Small tables with named rows and columns. After each table, cells are looked up by row and column.

Baruku:
         Mavege  Tutudi  Temuv  Pafen
Mokazud     8.8     6.0    4.5    7.4
Lezuz       8.4     6.0    3.4    7.4
Popib       8.4     6.0    4.0    7.4
Tadir       5.9     4.2   -5.2    7.0
Dok         8.4     6.0    3.7    7.4
Gor         8.5     6.0    4.3    7.4
Rir         8.4     6.0    3.7    7.4
Mudo        8.1     6.0    1.5    7.4
Pelapu      7.3     5.2   -1.5    7.4

Mavege of Pelapu: 7.3
Mavege of Gor: 8.5
Tutudi of Mokazud: 6.0
Pafen of Rir: 7.4
Tutudi of Tadir: 4.2
Mavege of Mudo: 8.1
Pafen of Tadir: 7.0
Temuv of Lezuz: 3.4
Tutudi of Mudo: 6.0
Temuv of Tadir: -5.2
Mavege of Popib: 8.4
Mavege of Lezuz: 8.4
Temuv of Mokazud: 4.5
Tutudi of Lezuz: 6.0
Temuv of Rir: 3.7
Temuv of Mudo: 1.5
Tutudi of Popib: 6.0

Table Pavu
	Lisore	Veg	Dus	Zez	Dolaso	Lak	Lub
Beb	42	47	64	51	41	42	24
Sem	32	61	72	38	48	60	35
Dof	29	47	75	64	30	48	55
Ludaf	49	62	75	33	71	35	67
Gif	66	37	61	68	57	74	80
Lil	67	51	59	57	66	20	74
Garal	66	53	53	66	61	33	84
Kos	41	69	55	61	50	64	90
Zot	56	32	71	53	49	38	28
Fifopur	63	23	66	65	47	44	39
Ris	37	39	81	62	39	70	57
Kimig	70	47	43	46	60	67	23
Mut	49	62	61	40	59	18	43
Revifo	40	77	51	47	55	83	70

What is the Zez of Beb in Pavu? 51
What is the Dolaso of Mut in Pavu? 59
What is the Lub of Gif in Pavu? 80
What is the Lak of Dof in Pavu? 48
What is the Zez of Ludaf in Pavu? 33
What is the Lub of Beb in Pavu? 24
What is the Lub of Revifo in Pavu? 70
What is the Lub of Garal in Pavu? 84
What is the Lisore of Beb in Pavu? 42
What is the Lub of Zot in Pavu? 28
What is the Lub of Lil in Pavu? 74
What is the Lisore of Sem in Pavu? 32
What is the Veg of Fifopur in Pavu? 23
What is the Lak of Zot in Pavu? 38
What is the Dolaso of Fifopur in Pavu? 47
What is the Lak of Mut in Pavu? 18
What is the Dus of Beb in Pavu? 64
What is the Veg of Kimig in Pavu? 47
What is the Lisore of Kos in Pavu? 41

Sop
cols = Lefufo, Mul
Tas: [56.2, -63.9]
Gonu: [28.1, 3.1]
Ninovos: [21.1, 10.6]
Pizi: [40.2, -29.6]
Lal: [59.4, -67.9]
Torasil: [12.0, 12.0]
Muf: [36.8, -25.0]
Toferol: [30.2, 0.3]
Vafo: [50.3, -45.5]
Dib: [13.8, 8.1]
Vuv: [56.1, -57.8]
Tubuti: [16.2, 14.7]

What is the Lefufo of Vafo in Sop? 50.3
What is the Lefufo of Tubuti in Sop? 16.2
What is the Mul of Tas in Sop? -63.9
What is the Lefufo of Tas in Sop? 56.2
What is the Lefufo of Lal in Sop? 59.4
What is the Mul of Tubuti in Sop? 14.7
What is the Mul of Pizi in Sop? -29.6
What is the Lefufo of Torasil in Sop? 12.0
What is the Mul of Gonu in Sop? 3.1
What is the Lefufo of Gonu in Sop? 28.1
Which row has the largest Lefufo? Lal

Zaf =
|  | Fedar | Siposo | Vokifuz | Nulat | Luz | Fotiga |
|---|---|---|---|---|---|---|
| Vuko | 83 | 234 | 16 | 22 | 220 | 231 |
| Kaligat | 101 | 143 | 21 | 214 | 158 | 22 |
| Moliros | 162 | 29 | 221 | 29 | 198 | 233 |
| Tuv | 29 | 232 | 228 | 239 | 26 | 18 |
| Sazun | 99 | 176 | 17 | 17 | 202 | 153 |
| Gan | 183 | 20 | 16 | 91 | 202 | 231 |
| Lopeto | 74 | 231 | 237 | 15 | 50 | 210 |
| Pas | 184 | 34 | 41 | 217 | 197 | 225 |
| Minev | 54 | 170 | 238 | 232 | 65 | 147 |

Fedar of Pas: 184
Nulat of Minev: 232
Luz of Minev: 65
Siposo of Moliros: 29
Vokifuz of Kaligat: 21
Luz of Lopeto: 50
Luz of Sazun: 202
Nulat of Pas: 217
Siposo of Kaligat: 143
Fotiga of Kaligat: 22
Fotiga of Vuko: 231
Fotiga of Minev: 147
Siposo of Gan: 20
Nulat of Tuv: 239
Siposo of Sazun: 176
Fedar of Tuv: 29
Nulat of Lopeto: 15
Vokifuz of Sazun: 17
Row with the largest Nulat: Tuv

